In the rows, zero is written as 100.
One turn moves every row onto another: examples first, then more rows asked
Kizak: [111,115,89,76,102,112,95,101,111,109,101,103,85,98,114,87,98,92,119,103,91,76,101,105]
Nes: [122,77,112,97,78,94,106,95,99,93,109,97,100,90,116,113,90,78,102,108,89,86,93,111]
Pef: [115,97,90,98,108,94,103,105,123,98,105,111,81,104,130,100,108,85,107,96,97,80,86,106]
Sobog: [102,82,98,97,94,90,76,82,106,105,98,99,109,104,96,97,99,93,95,108,106,80,91,101]
tava: [118,100,85,57,98,98,106,103,90,107,100,110,91,106,97,107,75,78,91,113,95,77,90,104]
Siz: [117,94,79,91,107,85,102,109,118,93,109,118,81,110,123,108,102,78,97,95,99,85,81,109]
belur: [129,88,97,103,84,92,104,83,103,82,111,118,93,93,93,119,83,76,95,101,103,88,92,102]
Von: [127,86,96,99,87,104,97,88,98,105,104,111,119,101,102,124,87,80,102,97,96,73,89,105]
kuz: [117,86,85,75,88,98,100,99,119,80,100,110,129,106,125,98,89,81,85,107,108,86,96,106]
bura: [105,112,78,73,98,96,86,99,114,98,111,111,69,110,111,97,92,79,104,105,96,90,102,114]
nameg: [109,100,105,72,78,99,97,96,112,77,106,101,97,121,109,115,94,86,109,113,85,66,108,110]
Tilo: [108,95,86,86,92,103,100,87,125,83,99,114,122,98,119,101,96,95,83,112,115,86,101,108]
tuza: [125,94,79,88,108,93,104,120,111,93,103,115,96,108,121,105,97,82,95,89,93,80,74,103]
digu: [108,92,85,77,90,82,99,87,127,80,100,114,116,104,117,98,92,81,91,106,120,89,100,99]
Tigi: [127,107,90,71,103,119,90,106,96,99,97,108,90,96,100,97,68,84,91,115,93,75,94,99]
vozat: [123,101,84,95,110,96,97,121,112,94,101,120,92,92,119,104,98,98,95,98,99,79,76,100]
Nugul: [117,103,102,69,78,89,97,100,109,65,107,111,91,115,98,114,86,85,107,111,92,70,103,98]
tove: [117,103,85,104,112,109,97,109,121,95,103,114,89,100,124,104,103,96,94,97,95,79,83,110]
keb: [116,76,97,92,90,87,105,84,102,82,102,98,99,102,90,88,94,82,89,101,97,90,85,95]
pep: [108,101,98,73,98,110,95,89,106,107,104,99,73,106,115,99,83,77,98,123,93,80,108,116]
relu: [128,87,107,103,87,94,72,96,104,94,107,109,101,87,110,112,79,79,106,106,103,79,94,97]
Varam: [118,94,92,81,91,95,101,98,122,74,95,110,121,90,118,89,88,91,90,108,114,86,96,92]
Tobeg: [106,112,105,82,84,103,87,91,118,73,104,107,92,113,98,115,89,97,102,112,93,66,108,103]
vuva: [114,67,98,93,88,97,80,93,103,88,108,97,99,107,112,92,95,78,89,118,93,93,94,114]
duni: [106,114,99,79,105,115,92,91,106,110,94,99,84,96,101,96,78,93,93,114,96,73,99,102]
Vutof: [121,72,87,88,90,99,99,90,90,97,105,117,113,100,93,105,101,92,91,118,101,85,88,110]
lasu: [113,106,78,64,97,100,104,109,105,99,105,98,88,117,110,94,87,75,101,91,81,84,89,109]
dozu: [116,119,74,80,103,124,94,105,107,95,104,113,90,102,101,97,86,97,92,100,88,82,93,112]
biza: [116,100,91,66,98,97,108,89,104,98,103,101,74,113,102,96,76,64,97,108,94,83,98,102]
nuta: [118,111,80,63,97,95,100,119,96,94,105,114,84,90,103,94,86,92,103,105,93,86,88,103]
vimur: [108,92,105,107,84,95,86,86,111,94,105,96,102,100,106,120,81,82,84,95,94,85,90,109]
Sivus: [115,107,96,71,81,102,98,102,105,73,103,112,107,117,95,121,86,95,97,109,87,64,99,103]
Rak: [121,107,107,76,83,108,89,105,108,72,102,109,102,105,103,110,88,98,110,117,89,62,106,99]
nufan: [118,88,92,84,91,102,101,87,127,80,99,109,119,102,129,89,96,80,100,110,112,85,105,101]
pul: [132,79,91,101,98,111,78,86,103,87,103,111,109,102,94,88,91,83,101,109,101,80,92,94]

Siz moves to Pef
vimur moves to relu
Now find these:
Vutof moves to keb
biza moves to pep
Tobeg moves to Rak
Tilo moves to Varam
bura moves to Kizak

One turn moves every row onto another: examples first, then more rows asked
gagar: [96,86,84,112,79,108,109,121,84,74,112,81,105,120,102,102,106,91,110,113,118]
podar: [100,87,88,105,80,108,116,82,98,112,86,90,107,83,123,103,109,97,93,119,120]
sobit: [97,104,87,114,84,109,115,93,98,90,96,125,107,108,96,108,92,108,105,116,115]
Piraz: [103,119,86,110,85,105,109,101,112,102,108,83,110,101,106,108,108,96,130,114,107]
tobe: [97,105,77,112,79,110,119,95,99,89,91,122,117,101,100,106,94,107,108,123,114]
gifi: [104,91,86,103,76,119,108,115,116,79,97,78,109,118,110,104,123,78,100,117,104]
rusal: [96,87,77,109,75,109,112,122,84,75,108,78,111,116,105,101,109,90,112,118,116]
vasag: [102,91,97,108,83,120,106,111,115,77,102,78,101,125,103,105,113,83,96,112,103]
risiv: [115,100,89,108,82,112,106,111,90,85,78,79,98,80,110,103,121,90,94,111,125]
soves: [97,86,78,108,76,108,110,123,83,76,109,80,108,116,105,101,112,88,111,116,118]
baf: [102,85,92,105,82,106,114,83,97,114,89,93,101,86,122,104,113,94,91,115,123]
Rade: [98,86,82,110,77,108,109,123,83,75,112,81,106,119,104,102,111,88,109,114,118]
Sar: [107,105,88,113,83,118,111,104,93,79,76,71,105,81,105,104,98,104,96,117,117]
revev: [101,104,71,107,75,108,119,99,100,91,89,123,118,97,105,105,106,100,110,125,117]
nazom: [99,94,88,106,78,122,111,111,118,75,97,73,113,119,106,105,107,87,100,121,99]
zivob: [111,103,84,109,80,115,110,109,91,81,75,74,106,77,109,103,112,95,97,117,120]
vig: [101,85,98,109,86,106,112,81,96,113,91,94,97,90,119,105,109,96,89,110,123]
mugut: [107,117,91,110,88,103,105,102,109,106,111,88,102,104,106,108,115,91,127,107,111]
Tudo: [106,90,93,105,79,118,105,115,115,79,100,80,103,122,107,105,122,78,97,113,105]
Rin: [116,85,72,105,89,106,123,85,106,93,83,102,121,108,110,107,109,91,95,129,131]
Vano: [104,118,93,111,89,104,106,100,110,104,112,87,102,105,104,108,109,95,127,108,110]
dob: [97,89,89,108,81,109,118,79,99,110,87,88,108,84,120,104,100,101,93,120,118]
fon: [110,101,103,115,90,114,104,104,89,82,85,79,89,90,100,106,104,99,90,104,122]
Fomes: [102,94,84,104,75,122,111,114,117,77,95,74,114,117,109,103,116,82,101,122,101]
gori: [112,87,82,112,96,108,122,79,106,89,88,101,116,116,102,109,92,100,92,126,127]
rap: [114,84,88,111,98,106,118,80,105,91,91,105,108,120,101,109,98,97,90,119,131]
ribap: [94,87,82,112,78,110,110,120,84,74,111,79,108,119,102,102,103,93,110,116,116]
Keko: [113,87,74,108,91,108,124,81,108,90,84,99,123,110,106,108,98,98,95,130,128]
Tavap: [120,83,77,105,91,103,119,86,104,95,87,107,113,111,110,107,115,87,92,123,135]
lesez: [114,99,99,111,88,112,103,109,88,85,83,82,90,87,104,105,117,92,91,104,126]
les: [101,101,91,112,86,106,111,96,96,92,98,130,100,110,97,107,103,100,103,110,120]
Varop: [104,118,84,108,84,104,108,103,111,104,107,86,109,99,108,107,114,93,130,114,109]
Dima: [105,100,74,105,76,105,115,101,97,94,91,129,112,99,106,104,117,94,108,120,122]
dul: [107,117,86,108,85,103,106,104,111,106,109,88,106,101,108,107,118,90,129,111,111]
Zupu: [98,87,99,110,87,107,114,78,98,111,92,91,98,91,117,105,100,101,90,112,119]
bukod: [119,82,86,109,96,104,117,84,103,94,91,109,107,117,105,109,111,89,90,118,135]
lele: [95,87,79,110,76,110,112,120,85,74,109,78,112,117,103,102,103,93,112,118,115]
vuto: [99,93,94,109,81,122,108,110,116,75,100,75,106,124,103,106,106,88,98,116,99]
vima: [105,100,84,108,81,105,112,100,96,95,96,132,103,105,102,106,116,94,105,112,124]
tos: [102,119,90,112,88,105,108,99,111,103,110,85,106,104,104,108,105,97,128,111,107]
tonup: [96,89,95,110,85,108,116,78,98,110,90,88,104,89,118,105,96,103,91,116,117]
Kav: [106,104,98,116,88,117,108,102,91,78,81,74,98,87,100,106,94,105,93,110,118]

vima moves to les
vasag moves to vuto
zivob moves to risiv
Now find these:
Tavap moves to bukod
Varop moves to dul
rusal moves to soves
Zupu moves to tonup

One turn moves every row onto another: examples first, then more rows asked
vinem: [85,92,97,123,107,97,91,98,96,101,100,93,95]
Numum: [99,95,106,82,113,117,97,97,116,113,106,100,99]
kinad: [77,106,102,112,116,108,112,103,93,101,125,96,102]
Fom: [106,93,103,106,97,120,104,90,88,111,93,98,83]
mutu: [105,107,122,91,86,116,99,102,99,113,99,106,101]
Razib: [111,91,98,112,104,125,113,95,83,102,107,105,112]
naru: [99,107,115,127,107,101,99,96,90,109,105,94,92]
raf: [81,92,95,121,104,97,86,103,97,100,102,100,98]
Boser: [110,98,105,102,100,128,112,104,101,118,106,106,119]
Kedi: [87,97,101,107,108,101,103,99,120,106,108,111,82]
lub: [79,94,106,90,103,99,87,105,107,102,105,99,112]
Boleb: [100,87,107,98,101,117,121,85,91,113,116,111,108]
det: [79,93,104,97,106,94,87,103,109,96,103,98,111]
Leb: [95,95,97,102,98,94,106,97,80,88,94,97,94]
kefu: [95,105,93,97,101,116,106,119,111,112,110,111,121]
ros: [82,113,97,108,98,109,112,109,97,123,122,108,96]
gava: [87,114,101,101,101,103,113,107,82,99,126,114,100]
zepom: [119,102,97,90,111,119,95,101,109,100,101,108,94]
vifik: [96,91,98,94,88,107,115,101,94,115,106,113,122]
pufi: [103,110,116,122,104,103,99,96,87,108,100,88,96]
gume: [93,99,103,112,109,110,113,98,75,90,117,99,112]
lik: [94,97,110,84,112,112,93,98,120,107,108,100,102]
kozo: [90,96,81,106,91,110,110,111,100,121,107,114,105]
vilu: [100,101,100,95,91,104,92,114,111,96,99,122,99]
pokov: [122,101,94,91,112,114,101,101,101,98,99,108,95]
megi: [119,116,113,105,104,101,104,103,85,97,100,101,103]
ful: [98,94,93,104,106,112,117,92,83,96,122,118,96]
Nuze: [80,105,86,108,113,111,106,116,110,106,119,107,104]
tas: [121,114,108,101,102,108,99,105,87,95,97,101,102]
nugob: [81,105,118,99,106,88,112,96,101,100,107,95,95]

Boser moves to Razib
gava moves to ros
Now find these:
lik moves to zepom
naru moves to raf
vilu moves to mutu

One turn moves every row onto another: examples first, then more rows asked
dapo: [120,87,90,112,119,94,99,125,101,90,104,103,126,119,89,81,117,117,91,108,103,120,95,95,123,96,91,111,88]
fef: [107,118,99,122,106,107,120,114,112,91,113,110,130,112,101,103,88,111,103,82,106,113,93,131,119,91,106,113,86]
piz: [97,88,89,116,114,113,127,108,118,112,116,96,117,105,102,116,126,124,92,87,97,114,87,117,120,90,91,83,75]
dak: [111,103,85,125,138,115,123,114,122,106,113,84,122,111,93,89,119,116,95,84,109,109,89,115,117,100,105,81,99]
muket: [124,89,90,99,109,102,112,110,120,89,92,105,111,115,119,102,116,111,101,98,107,111,89,105,132,99,92,121,96]
Miz: [117,107,83,100,128,119,120,118,110,94,127,119,129,118,99,119,110,127,90,85,110,97,102,116,105,96,103,101,72]
fefop: [100,114,94,131,129,112,123,112,118,99,114,90,130,113,96,91,116,113,94,85,106,114,85,118,130,100,105,84,93]
Mamuf: [135,108,100,113,101,114,125,122,101,96,104,103,121,123,96,98,98,151,82,86,104,103,100,112,102,101,98,97,79]
Mume: [106,119,92,94,115,109,109,123,86,91,101,107,121,129,99,111,103,108,91,78,102,110,99,106,109,103,93,103,80]
lurab: [116,98,83,112,108,122,114,134,110,127,110,94,104,103,104,90,115,127,95,100,112,111,92,112,121,104,103,82,101]
Bag: [119,99,92,116,96,118,116,124,108,122,118,97,109,105,104,95,117,144,90,96,111,111,93,116,120,105,102,79,93]
perig: [135,109,96,100,112,115,127,126,104,82,94,105,132,121,95,95,91,129,86,85,106,98,91,108,98,95,100,106,71]
Lapo: [106,104,111,101,124,121,118,112,106,102,104,84,136,117,108,96,125,111,89,96,86,113,79,102,123,94,101,89,75]
Rut: [112,98,92,111,131,112,109,119,91,99,105,84,135,100,104,96,135,124,94,101,112,98,88,117,113,101,111,107,68]
dotot: [121,101,80,106,125,122,133,109,107,93,113,112,123,123,98,107,104,125,92,90,121,82,104,115,116,99,87,107,73]
dib: [109,97,91,113,136,104,107,120,95,106,103,85,116,101,96,98,134,118,99,96,107,99,85,115,108,98,115,104,81]
kob: [122,84,96,111,108,110,125,113,110,98,88,99,109,112,100,79,103,116,97,100,123,83,93,114,128,100,87,108,83]
Vepe: [110,117,90,97,108,132,128,133,106,101,119,101,139,116,96,98,89,115,94,82,115,114,90,111,104,89,101,98,86]
lazip: [127,84,94,100,111,107,108,111,120,91,89,109,119,116,117,104,118,110,103,95,111,113,91,101,134,100,93,117,92]
liki: [112,95,90,113,123,115,111,126,88,97,104,92,140,106,111,106,118,128,95,103,116,103,99,124,111,102,108,102,56]
giz: [101,95,94,114,109,117,121,104,117,112,112,99,116,102,100,116,127,122,95,86,97,113,85,112,123,89,94,79,73]
dudot: [116,100,85,110,112,120,114,128,91,98,103,100,141,113,119,113,100,130,94,102,110,105,105,124,111,105,104,94,59]
demat: [119,92,89,104,97,112,123,110,129,113,118,90,125,101,98,109,104,128,102,98,111,115,66,107,108,95,94,92,92]
dobu: [130,84,88,112,102,121,117,117,113,103,83,91,117,102,119,99,97,118,104,87,116,112,76,101,117,110,85,94,82]
devut: [115,103,85,102,102,117,120,131,104,102,98,113,128,121,115,114,86,122,89,91,106,106,105,121,112,107,93,84,71]
rumir: [135,114,83,111,108,107,104,112,90,115,116,108,124,118,109,98,97,104,110,92,106,104,73,114,110,103,90,100,93]
litup: [125,95,86,107,117,119,133,111,107,97,103,107,112,119,99,89,102,120,95,96,127,79,99,115,124,99,82,107,74]
Karu: [111,98,89,104,115,106,109,132,97,92,116,107,132,123,87,86,100,114,92,111,110,125,98,95,123,93,90,110,88]
firob: [102,120,102,132,119,107,122,113,116,93,112,99,135,113,95,99,100,112,98,84,106,117,89,128,123,96,108,100,92]
Zefo: [122,84,91,114,123,92,102,123,102,91,95,91,116,119,90,79,118,118,93,104,97,117,97,102,114,93,100,97,84]
fude: [128,88,103,100,127,114,116,121,113,89,112,92,123,112,114,84,127,127,89,92,99,109,85,95,116,86,97,119,72]
gud: [116,90,93,107,100,119,120,111,127,113,119,89,125,97,99,106,100,127,101,102,107,117,69,108,105,99,97,94,97]
sinon: [104,101,107,101,126,122,123,113,97,101,101,86,133,117,106,99,128,107,94,97,89,113,79,102,124,90,104,90,80]
vanid: [125,84,94,105,103,117,115,118,116,105,88,88,118,104,119,100,95,118,104,89,120,108,74,95,116,111,83,96,83]
Gup: [119,106,92,103,97,110,106,117,113,92,114,121,122,112,103,107,88,112,102,87,107,106,98,125,104,89,102,118,79]
tadit: [123,118,88,103,111,107,106,115,79,107,112,110,125,122,102,106,97,105,106,83,102,107,82,108,107,104,90,107,86]
kot: [119,86,96,112,111,107,120,123,115,99,88,94,103,107,100,72,102,111,100,106,113,91,90,116,124,89,101,109,84]
rol: [135,94,81,118,104,105,107,115,105,117,114,101,126,111,115,88,97,107,113,99,111,102,68,117,113,99,93,92,91]
Deru: [125,92,102,99,122,110,117,123,117,92,108,92,130,110,114,88,132,125,87,91,100,109,86,99,120,83,95,123,75]
gebil: [107,110,88,100,111,120,119,135,99,97,123,106,137,119,89,92,91,117,92,98,112,126,98,99,119,94,92,110,88]
sikeg: [135,86,74,116,112,107,105,119,115,114,109,96,118,108,119,83,102,106,110,105,108,104,84,123,115,95,97,89,88]
lufun: [130,108,98,118,98,117,120,124,103,112,110,100,113,113,99,98,110,153,83,87,108,108,99,117,109,107,98,87,85]

fude moves to sinon
demat moves to vanid
Zefo moves to dib
Now find these:
dudot moves to fef
Miz moves to Vepe
Rut moves to fefop
Karu moves to liki

One turn moves every row onto another: examples first, then more rows asked
bifil: [91,96,88,97,97,116,106,116,93,92,119,83,114]
Sagon: [104,111,91,90,109,76,100,111,103,93,94,78,98]
guv: [122,96,90,82,111,107,106,95,96,99,112,100,83]
fedo: [78,98,84,91,108,106,101,109,93,91,115,82,114]
sur: [90,103,88,91,100,117,109,110,91,95,121,90,114]
zeti: [124,113,86,76,91,110,102,107,99,90,96,83,93]
buf: [107,96,86,78,124,95,99,90,97,96,107,96,84]
tenab: [97,108,94,92,95,122,112,107,97,95,103,98,83]
guta: [102,109,80,71,109,92,91,101,101,85,88,74,95]
buta: [104,98,82,82,124,110,101,91,95,95,82,86,110]
bof: [98,93,94,103,90,119,106,118,99,90,100,86,84]
Degu: [108,98,82,82,101,94,89,112,102,82,87,66,94]
zega: [115,74,89,96,110,96,93,110,100,89,104,78,85]
Zazen: [103,82,85,86,123,88,92,98,99,90,102,82,85]
nif: [88,76,91,88,109,94,98,93,94,91,109,93,111]
gulo: [102,85,95,87,98,109,109,93,91,96,117,104,110]
riv: [92,86,92,83,108,100,104,88,92,95,114,102,110]
Losun: [95,70,93,96,100,99,98,102,94,90,111,88,111]
goza: [84,87,90,102,101,106,98,117,101,85,94,78,85]
zusud: [83,111,89,85,109,111,107,98,97,94,99,98,84]
tirig: [104,86,83,90,120,107,96,100,97,90,79,76,110]
kiv: [105,75,96,95,93,108,105,102,93,93,115,95,110]
Kule: [112,118,83,68,104,102,100,98,99,90,93,85,93]
rito: [82,105,85,87,107,111,106,105,92,94,118,89,114]
pufu: [118,120,95,88,99,89,110,110,101,99,101,88,97]
baga: [83,92,86,97,102,109,101,116,94,89,116,78,114]
gubuk: [111,106,93,96,100,80,101,119,104,92,95,74,98]
Lupek: [116,102,86,83,115,120,107,93,94,98,86,92,109]
nove: [127,83,92,94,102,108,103,108,97,95,110,89,84]
Bef: [121,100,86,84,90,105,96,116,101,85,92,71,94]
fer: [123,93,88,92,106,124,107,103,95,96,86,86,109]
Reru: [116,83,86,96,109,115,99,107,97,91,81,76,110]
Zegil: [108,120,92,85,108,81,106,105,102,97,98,86,98]
fumos: [75,98,87,91,112,101,98,104,100,88,93,85,85]
livu: [119,111,96,96,95,89,107,118,103,96,99,80,97]

livu moves to pufu
rito moves to fedo
Now find these:
zusud moves to fumos
Reru moves to fer
Losun moves to kiv
Bef moves to zeti
Zazen moves to zega

